In the data rows, the value 500 means zero.
Some points:
(365 265 489 378 551 672 609 522 472 548 392 922 803 644 720 479 463 584 678 810 602 187 180 272 382 434 612 416 523
 433 638 470)
(369 507 213 652 418 454 302 448 560 632 418 476 526 805 534 711 562 348 318 550 479 489 513 492 536 501 526 520 574
 730 613 403)
(729 232 352 556 545 415 595 133 774 630 454 496 576 265 577 590 640 353 514 537 344 825 550 558 406 296 270 433 415
 516 472 431)
(521 260 525 713 507 711 409 183 540 708 446 510 375 664 521 344 652 646 363 428 415 413 213 483 471 335 554 260 468
 495 483 588)
(510 223 248 404 673 758 540 696 511 523 630 445 418 579 543 529 578 273 495 736 576 590 514 401 352 624 369 620 298
 281 471 327)
(432 539 442 634 338 439 331 741 362 328 504 550 314 362 630 367 529 536 637 419 545 433 466 460 628 480 242 734 366
 535 274 578)
(360 705 731 606 484 405 369 439 512 414 318 712 393 623 741 566 472 325 761 883 383 771 315 740 604 654 477 405 381
 556 474 436)
(331 317 336 471 475 461 495 243 328 602 453 403 435 431 532 514 432 413 508 479 474 463 489 545 117 444 319 370 712
 538 521 865)
(638 487 452 640 293 713 405 419 267 541 645 371 573 388 756 612 319 764 674 346 385 438 599 504 665 345 494 678 387
 492 632 584)
(247 608 484 510 698 429 486 321 434 464 520 465 644 442 610 295 560 316 579 414 753 261 656 350 563 543 380 661 623
 397 639 428)
(575 678 481 840 444 415 566 648 630 599 678 541 488 274 491 644 561 593 440 600 308 248 892 381 485 889 656 301 504
 516 380 447)
(092 723 437 637 666 686 510 242 572 373 526 491 272 437 445 590 570 612 885 297 352 464 461 607 550 359 496 355 573
 557 336 378)
(704 545 313 567 291 676 446 495 443 631 563 355 833 368 386 598 407 758 700 427 611 683 314 753 694 678 480 362 547
 431 287 379)
(576 692 434 483 525 615 566 459 628 538 466 597 556 496 377 595 562 623 361 277 316 668 489 597 328 587 614 722 408
 112 721 378)
(468 693 477 360 436 386 552 544 403 377 232 437 504 501 680 354 718 655 476 305 656 359 629 311 432 712 518 289 226
 525 719 768)
(454 452 548 323 563 717 248 467 556 507 518 505 497 452 421 347 686 534 419 602 340 677 672 408 474 521 663 663 605
 526 730 506)
(373 473 663 582 531 591 524 414 564 414 379 438 430 592 358 364 074 418 369 562 198 385 444 396 830 555 688 638 474
 645 414 707)
(497 637 589 644 368 330 402 481 610 518 239 361 569 602 531 494 344 310 309 391 590 611 710 640 439 354 391 693 782
 516 447 396)
(275 516 654 167 341 539 460 527 508 641 603 197 642 550 565 561 442 450 459 192 288 529 402 311 362 534 468 543 620
 783 455 466)
(399 305 352 793 449 445 572 693 496 421 716 508 297 262 399 556 554 142 533 637 402 409 548 522 520 359 414 692 587
 628 550 616)
(706 486 431 390 479 750 388 598 631 364 532 677 322 658 468 527 536 536 343 527 521 430 249 594 536 748 419 469 807
 588 655 694)
(541 465 396 339 497 343 645 407 717 391 624 747 275 296 562 372 334 498 619 424 536 381 674 762 410 330 390 602 547
 605 769 590)
(339 331 644 570 217 543 535 544 280 383 518 376 519 569 706 338 150 483 609 437 552 302 503 840 395 484 484 336 688
 068 427 444)
(790 677 530 481 376 592 793 334 401 448 747 286 557 614 427 439 698 242 549 341 245 335 488 406 588 660 324 351 527
 456 526 243)
(361 486 815 264 691 477 825 464 439 457 827 441 746 508 662 470 509 715 499 417 309 680 229 280 259 459 485 578 882
 383 450 352)
(512 462 500 468 237 469 427 540 438 438 440 749 500 556 585 461 480 476 387 499 554 362 543 410 370 671 311 332 695
 396 285 761)
(616 473 525 636 688 781 413 609 629 402 430 620 393 523 402 562 172 630 586 381 212 641 656 449 480 583 544 366 629
 538 708 592)
(484 725 415 783 402 353 505 439 675 392 624 623 411 584 610 469 455 274 546 534 396 582 639 328 617 459 679 510 443
 505 491 710)
(331 372 412 611 672 395 340 588 361 458 388 510 550 675 153 305 253 296 726 572 429 452 521 639 227 387 838 283 254
 178 568 461)
(420 519 378 652 379 513 219 450 559 554 277 373 521 443 403 555 519 478 580 463 398 611 495 253 323 497 374 574 363
 155 459 565)
(539 400 689 567 465 279 432 483 280 568 550 545 591 459 537 880 068 461 555 423 536 516 502 320 508 620 548 560 323
 562 596 462)
(708 366 535 598 424 506 422 309 534 613 689 468 561 415 374 310 308 398 854 362 475 353 248 400 256 535 471 823 248
 719 110 466)
(810 344 711 646 701 356 333 331 428 333 531 960 135 815 617 434 521 465 401 279 609 559 677 459 126 497 514 625 171
 466 563 256)
(382 673 449 507 445 161 753 627 533 586 467 550 117 931 288 491 674 691 896 503 427 849 363 247 610 508 498 680 717
 538 406 439)
(514 524 641 636 374 352 466 187 739 438 460 541 623 608 423 740 518 599 560 678 454 488 557 314 487 491 468 717 509
 269 596 793)
(427 596 425 483 403 562 429 325 270 391 431 892 613 403 479 751 615 295 382 334 251 706 252 411 561 434 598 411 548
 349 462 394)
(511 546 689 543 549 839 279 349 279 419 470 358 250 483 603 676 500 638 284 677 532 338 514 592 414 234 297 635 507
 575 468 423)
(497 445 557 381 561 317 555 222 568 366 568 443 380 492 535 602 605 273 424 533 633 530 526 534 684 587 672 292 367
 572 639 370)
(576 333 463 559 523 310 302 439 373 368 450 756 798 619 645 560 641 529 538 459 385 424 563 477 681 598 418 710 539
 461 696 183)
(527 517 340 238 578 500 470 617 448 701 310 497 795 505 245 625 370 294 570 445 490 520 619 739 559 505 410 648 659
 587 496 679)
(536 522 421 693 460 728 722 550 874 457 490 584 566 539 703 554 452 501 580 684 660 736 670 367 425 446 585 615 636
 396 302 558)
(510 554 671 575 603 646 554 414 519 709 431 689 518 285 243 611 559 640 507 456 665 263 519 573 569 597 290 769 364
 474 438 444)
(785 395 366 757 232 335 726 441 033 373 207 207 268 417 280 272 381 519 377 657 642 519 590 409 664 582 331 461 766
 446 543 239)
(941 272 658 771 414 469 216 510 573 465 512 251 307 472 776 334 766 316 798 315 632 312 138 506 286 686 822 535 542
 417 804 533)
(722 616 336 361 248 720 835 477 363 112 382 546 561 591 505 575 787 372 308 483 125 394 382 681 310 535 492 768 036
 418 647 443)
(416 430 455 592 787 465 765 293 470 272 484 497 697 375 591 405 392 730 452 571 433 663 503 790 328 761 528 506 584
 723 524 403)
(451 321 664 477 547 459 460 407 272 379 692 604 366 509 320 639 471 457 241 359 585 849 558 553 693 610 530 489 458
 294 384 578)
(523 358 598 629 667 580 586 650 549 748 404 283 600 754 676 688 538 475 565 551 594 408 740 537 724 570 210 343 335
 323 810 797)
(456 559 670 312 591 196 138 569 645 604 431 494 414 458 491 432 447 692 715 731 181 716 421 507 394 536 244 234 809
 593 406 459)
(497 594 552 793 460 525 345 517 652 862 699 828 390 533 585 464 542 331 193 411 625 417 334 592 616 667 643 594 491
 557 526 561)
(585 540 486 486 592 445 281 576 754 175 476 284 366 530 668 418 378 370 513 411 537 607 549 559 783 338 501 545 692
 422 306 461)
(583 436 204 385 755 440 391 375 377 516 567 474 476 642 662 455 260 438 496 434 501 551 462 307 294 647 502 578 437
 310 486 647)
(520 501 464 500 454 405 569 877 796 658 430 558 682 444 387 211 262 532 350 386 289 482 315 398 591 320 284 346 311
 572 684 305)
(566 613 386 567 987 350 327 637 523 332 514 589 493 378 416 581 583 641 478 563 473 361 337 151 533 165 546 485 739
 315 502 438)
(451 508 317 234 288 336 639 296 656 691 506 436 259 502 214 496 245 468 594 519 802 360 268 619 527 439 587 522 690
 258 804 448)
(497 341 377 156 494 578 367 454 342 634 347 496 401 167 753 440 500 506 600 714 574 650 540 304 701 682 921 522 459
 371 523 636)
(560 603 655 535 495 397 608 634 541 515 417 396 300 311 584 455 435 359 250 684 397 442 450 549 447 550 434 430 294
 459 292 596)
(705 559 710 468 739 406 586 559 342 616 550 385 595 586 270 613 581 629 529 604 573 342 491 657 434 382 607 547 532
 526 358 800)
(291 375 479 586 478 477 795 496 340 663 363 375 362 296 521 516 639 519 402 539 326 552 468 358 574 447 542 708 333
 477 619 338)
(201 342 466 495 432 392 296 544 792 288 599 236 382 437 449 913 333 576 463 466 695 384 360 316 339 688 395 483 377
 495 557 462)
(481 420 536 506 451 478 536 588 775 504 409 515 515 537 802 727 414 684 389 482 429 509 504 430 425 195 799 525 530
 400 597 567)
(517 175 740 804 326 450 227 624 612 270 588 447 697 201 107 444 727 511 376 441 545 509 456 435 678 526 430 528 394
 636 590 864)
(443 543 349 512 784 511 495 418 582 574 207 578 546 272 816 399 583 483 311 224 653 444 291 548 548 630 592 615 489
 481 260 597)
(551 829 346 733 439 389 290 566 375 538 606 321 701 536 499 604 575 545 323 716 433 444 349 700 284 510 618 613 571
 758 637 616)
(416 524 491 487 613 525 621 387 741 254 456 387 800 670 451 490 505 516 498 561 799 509 434 444 647 490 522 384 390
 476 493 683)
(587 759 678 437 361 514 244 508 565 470 739 637 578 361 423 357 662 646 392 736 877 648 606 385 375 298 628 290 253
 656 485 349)
(374 510 271 558 487 491 380 370 518 571 773 381 567 763 584 172 373 571 398 541 571 574 409 536 580 340 495 525 335
 444 712 612)
(450 527 580 256 553 449 423 777 366 558 446 434 437 526 549 698 574 336 590 439 432 460 720 753 759 297 509 362 392
 410 488 557)
(540 393 193 549 665 339 492 455 496 391 404 543 349 701 572 573 496 787 309 425 596 669 517 455 516 460 449 527 186
 710 435 477)
(495 164 465 581 371 211 286 632 707 490 555 377 435 612 458 402 756 712 455 503 320 234 447 854 512 702 634 746 510
 401 162 429)
(269 635 455 422 463 636 266 313 764 428 324 525 333 552 397 208 572 545 546 677 469 496 722 445 432 624 457 594 545
 516 531 412)
(468 611 708 727 534 619 584 829 457 491 302 403 468 345 397 673 550 386 599 302 804 672 284 502 303 618 511 536 489
 636 709 503)
(055 233 527 533 458 465 623 647 423 509 620 610 493 693 566 516 706 632 660 411 524 778 558 505 399 531 657 555 638
 635 431 442)
(688 393 578 378 285 635 586 502 594 343 211 452 558 614 248 664 385 350 343 464 569 380 727 329 507 382 767 450 463
 774 229 352)
There is one direction along which these points spread out most. Take the direction at right angles to it along which they spread out most. Then take the direction at right angles to both along which they spread out most. Go by this last direction. For each point below, how far along it does it lie, from 0 to 99? 50 is the average, and the first point above lies past it. One standard deviation of the points above along it is 16.
(583 436 204 385 755 440 391 375 377 516 567 474 476 642 662 455 260 438 496 434 501 551 462 307 294 647 502 578 437
 310 486 647) 59
(331 317 336 471 475 461 495 243 328 602 453 403 435 431 532 514 432 413 508 479 474 463 489 545 117 444 319 370 712
 538 521 865) 65
(514 524 641 636 374 352 466 187 739 438 460 541 623 608 423 740 518 599 560 678 454 488 557 314 487 491 468 717 509
 269 596 793) 36
(450 527 580 256 553 449 423 777 366 558 446 434 437 526 549 698 574 336 590 439 432 460 720 753 759 297 509 362 392
 410 488 557) 53
(527 517 340 238 578 500 470 617 448 701 310 497 795 505 245 625 370 294 570 445 490 520 619 739 559 505 410 648 659
 587 496 679) 68
(427 596 425 483 403 562 429 325 270 391 431 892 613 403 479 751 615 295 382 334 251 706 252 411 561 434 598 411 548
 349 462 394) 66
(456 559 670 312 591 196 138 569 645 604 431 494 414 458 491 432 447 692 715 731 181 716 421 507 394 536 244 234 809
 593 406 459) 27
(510 554 671 575 603 646 554 414 519 709 431 689 518 285 243 611 559 640 507 456 665 263 519 573 569 597 290 769 364
 474 438 444) 56
(585 540 486 486 592 445 281 576 754 175 476 284 366 530 668 418 378 370 513 411 537 607 549 559 783 338 501 545 692
 422 306 461) 29
(512 462 500 468 237 469 427 540 438 438 440 749 500 556 585 461 480 476 387 499 554 362 543 410 370 671 311 332 695
 396 285 761) 47
(484 725 415 783 402 353 505 439 675 392 624 623 411 584 610 469 455 274 546 534 396 582 639 328 617 459 679 510 443
 505 491 710) 22
(729 232 352 556 545 415 595 133 774 630 454 496 576 265 577 590 640 353 514 537 344 825 550 558 406 296 270 433 415
 516 472 431) 56
